In the rows, 128 means zero.
A single turn carries every row of the set below to another of its rows. Some are shown first; where does it send the rows asked next?
J_527: [113  97 126 142 128 132 134 115 101 115 128 117 129 120]
J_691: [104 142 110 145 148 129 121 156 120 134 130 106 138 117]
J_976: [ 88 149 154 155 141 158 121 105 133 130 129 136 136 104]
J_828: [119 130 114 123 139 127 148 139 119  79 116 146 108 116]
J_447: [120 144 135 134 129 135  95 166 148 116 141 144 123 117]
J_859: [112 134 127 111 140 152 124 152 155 124 137 135 127 137]
J_602: [128 173 128 157 142 151 121 147 124 100 133 129 151 102]
J_99: [132 102 135 181 136 145 115 116 126  96 137 151 117 118]
J_464: [ 95 132 131 156 159 170 120 111 137  97 114 122 119 141]
J_30: [107 149 134 159 144 141 104 129 141 118 151 163 120 148]
J_389: [113 110 131 166 150 145 129 105 124 117 133 141 118 152]
J_160: [113 132 171 164 148 166 121 153 137 103 145 128 143 119]
J_695: [121 136 126 152 143 140 137 164 112  75 160 140 143 119]
J_772: [ 87 149 134 161 173 152  99 139 128 105 145 156 132 115]
J_694: [ 94 141 141 142 154 130 157 102 137 108 145 153 132 117]
J_580: [ 83 121 136 163 120 141 147 118 138 100 141 159 141 135]
J_39: [ 92  93 130 173 140 147 145 134 127 109 137 137 114  97]
J_598: [114 129 127 134 125 152 119 115 138 104 163 170 129 131]
J_711: [127 139 148 130 140 149 127 139 104  83 128 121 116  92]
J_475: [107 131 154 141 141 136 122 174 129 105 135 163 125  96]
J_209: [104 143 130 146 131 163 123 147 153  94 113 150 141 151]
J_476: [ 91 122 134 137 140 150 116 153  99 107 121 129 104  89]
J_990: [100 130 117 141 111 151 153 109 117  98 120 120 130 125]
J_276: [110 123 147 165 134 118 114 132  98 111 115 118 119 114]
J_479: [119 155 152 152 154 146 140 137 162 110 115 142 139 129]
J_486: [123 116 114 134 121 131 114 156 121 118 137 116 137  95]
J_995: [102 155 104 142 142 165 103 159 117 104 122 136 135 114]
J_194: [123 117 114 153 115 143 157 157 130 106 130 138 135  94]
J_72: [122 110 122 150 164 151 151 118 127  93 146 130 114  93]
J_712: [109 133 103 148 150 147 140 108 144 119 107 138 113 100]

J_711 -> J_602
J_464 -> J_990
Where do these go?
J_160 -> J_976
J_30 -> J_389
J_859 -> J_598
J_580 -> J_39

